In the rows, zero is written as 128.
Each named turn below is shown by a few rows before and after it. Which turns, in which order, take the first row of each later pair to the second? The first pair is answered.
P:
[138 150 110 142 102 129 136 137 125 113 116 104 116 130 130  96 144 147
 158] => [111 150 112 122 112 119 141 116 127 118 115 108 151 124 118  98 161 127
 150]
[ 95 180 133 115 111 113 129 109  98 115 132  99 153 115  92  90 188 131
 155] => [ 97 192 170 122 122 106 117 127  78 130 149 114 139 122  92  99 164 137
 144]
[ 90 119 108 115 117 113 113 113 143 139 119 131 132 139 112 134 135 111
  99] => [ 97 121 129 126 121 116  98 129 125 146 127 137 110 143 113 136 115 117
  96]
D:
[ 97 150 127 127 111 108 118 112 119 128 128 117 161 125  96 107 175 116
 141] => [112 148 109 125 102 121 118 109 118 116 126  98 141 120 103  91 175 134
 153]
[119 143 143 148 132 147 126 139 122 132 130 139 102 122 143 130 107 150
 156] => [114 145 154 146 133 141 128 140 126 139 126 141 114 126 143 139 106 142
 153]
[119 128 138 119 124 127 108 113 118 142 147 123 109  97 121 125 139 139
 122] => [119 134 138 113 128 128 109 115 119 143 145 127 113  96 121 126 136 135
 120]
[ 94 127 149 114 156 129 125 106 156 141 124 148 144 123 136 147 112 113
 124] => [ 97 147 143 121 144  98 127 125 134 143 122 154 159 142 128 141 134  97
 116]
L:
[159 123  83 142 118 121 155 151  88  94  70 118 130 183 154 131 148 132
 141] => [142  98  92 119 145 106 154 134 105 110  72 143 160 183 151 146 134 106
 100]
[120  96 131 109 148 150 137 107 154 125 126 123 133 103 130 126 117 131
 120] => [116 112 147 116 145 157 131 111 150 125 131 121 120 100 131 124 114 144
 132]
[147 102 102 124 130 148 125 114 146 116 124 107 107 111 143 134 122 144
 135] => [143  92 102 122 133 142 132 114 151 121 123 111 118 112 143 137 125 138
 128]
A:
[156 149 105 129 129 104 121 144 121 124 111 129 130 144 129 122 140 109
 147] => [171 132 108 132 134 106 116 147 121 130 112 130 119 147 137 128 131 115
 135]
[ 92 135  66 108  92 134 116 126 143 117 118 105 154 122 135  72 190 113
 133] => [122 108  47 114  96 144 119 135 151 110 107 100 135 133 154  83 172 116
 138]
[125  94  86 121 142 144 147  94 161 112  89 129 160 128 162 137 122 112
 138] => [133  75  96 109 155 146 138  95 158 120 103 132 148 123 154 145 110 112
 117]
[158 130 132 100 135 172 166  94 160 127 102  99 123  81 142 148 160 130
 151] => [165 116 134  97 139 175 162  91 161 129 109  99 113  83 143 152 150 134
 133]
G:
[129 134 106 118 120 174 115  94 169 137 143 101 116 101 110 134 134 158
 160] => [157 113  72 121 121 160 116 101 173 133 124 101 127 115 124 137 130 142
 159]
[171  97 138  91 134 112  73 157 130 161 163 128 148 153 106 120 124 156
 106] => [155 104 158  90 137 125  75 156 130 162 171 130 143 145 100 120 120 165
 116]
[152 116 106 120 107 154 143  91 132 130 121 100 104 105 131  80 136 148
 150] => [156 113  94 117 109 143 146  95 130 130 114  96 109 104 133  78 142 144
 145]
Now pairs of rows:
Each pair is 2 to 3 turns apart.
[140 118 134 131 145 130 129 146 140 129 129 144  97 128 150 155  86 141
 117] => [149 115 136 126 137 123 115 146 122 130 136 133  89 124 135 143  96 142
  98]	L, L, A
[126 101 122 134 134 152 108 134 130  99 125 117  72 108 163 137  70 127
 129] => [ 94 121 163 122 151 118  93 130 109 124 145 138 104 108 139 144  79 104
  89]	A, D
[125 136 173 115 148 144 101 134 130 134 177 127  89 122 127 121 114 156
 119] => [172 102  94 112 131 147 114 135 146 109 138 102  88 137 153 111 123 152
 131]	P, G
[140 135 172 130 154 167 123 127 137 154 147 143 113 135 154 159  71 164
 105] => [109 179 187 137 148 131 128 133 111 160 143 151 156 149 134 148 101 134
 110]	D, A
[145 119  68 153 116  98 137 159 137  92  84  96 126 127 160 115 103 130
 143] => [ 72 108 118 121 153 115 145 100 172 113 109 121 169  91 147 139  89 114
 122]	D, P, L
[141 130 133 127 117 133 130 142 115 129 141 109  94 147 123 135 104 125
 119] => [135 118 126 119 118 149 137 119 127 125 138 103  96 130 126 139 103 131
 127]	A, P, D
[190 118 126 124 120 155  84 146 111 120 158 102  35 114 123 121 108 185
 113] => [119 136 189 105 148 156  89 114 123 150 179 133  74  87  97 130 110 175
  96]	D, A
[100 151 166 121 140 161 157 104 169 123 139 153 114  79 131 130 139 154
 147] => [129 180 143 146 121 150 162 130 158 113 117 144 102 105 143 126 136 152
 179]	D, L, A
[ 92 138 129 116 118 135 125  96 154 112 141  99 114 112 118 100 148 154
 139] => [ 92 168 155 136 115 129 122 115 136 121 143 114 107 125 122 106 137 153
 145]	P, P, A
[163  85 138 111 126  97 104 155 121 122 145 115 119 109 112 134 143 143
  71] => [143  98 129  96 121  92 115 132 125 117 138 105 147  97 100 117 176 139
  80]	P, P, A
[122 141 139 132 137  86 124 133  98 163 139 159 161 164 129 131 115  90
  83] => [ 85 176 172 142 133 119 133 122 106 161 145 158 154 144 120 128 110 110
 123]	A, G
[100  74 139  95 169 131 119  96 177 143 138 151 151 117 128 150 120 106
  98] => [109 145 196 142 152 115  98 163 123 155 157 159  96 142 118 147 103 132
 113]	P, D, L
[ 79 190 188 129 131 122 145 104  98 153 127 158 144 108 102 144 125 148
 156] => [148 181 149 162  98 127 140 152  81 132 105 133  89 137 128 129 119 173
 183]	D, P, A
[127 122 175 128 189 125  87 116 149 157 144 140 122 117 121 141  88  87
  85] => [100 199 141 154 139 106 110 120 122 131 113 113 163 129 102  89 165  87
 162]	A, A, D
[137 112  87 114  86 135 122 117 123 114 119  71 139  92 120  91 161 146
 148] => [ 87 100 170 105 143 150 123 100 149 151 146 124 149  79 115 146  97 133
 112]	D, D, P
[141  95 161 120 110 182 112 107 142 155 151 132  85 132 150 182  86 150
 124] => [142  90  97 105  79 181 136  79 155 123 119  93 115 122 152 147 139 150
 163]	L, P
[ 58 150 167 146 154 177 161 131 152 133 106 173 116 129 136 141 106 113
 160] => [ 86 180 160 164 132 136 147 173 110 135  95 174 118 161 130 129 128  99
 155]	P, D, D
[125 124 186 134 146 119 106 140 114 142 160 145 103 118 114 135 116 133
  88] => [157  77 110 116 127 147 117 111 145 113 144 100 102 104 132 113 136 148
 104]	P, P, A
[181 120  82 150 119  72 114 146 104 129  78 111 137 136 130 109 172 111
 118] => [169 115  82 143 130  68 121 129 105 133  77 123 155 133 129 115 173  95
 114]	P, A
[120 102 136 147 174 148 128 145 153 139 112 160 169 141 139 169  90 115
 102] => [131 128 104 167 131 186 138 145 154 105  98 112 141 131 145 128 118 157
 177]	L, L, P
[177 163  85 175 126  68 159 146 131  87 103  82 132 139 137 110 170 135
 134] => [158 112 103 163 162 145 170 100 191  86 118  84 104  95 159 141 109 165
 144]	D, D
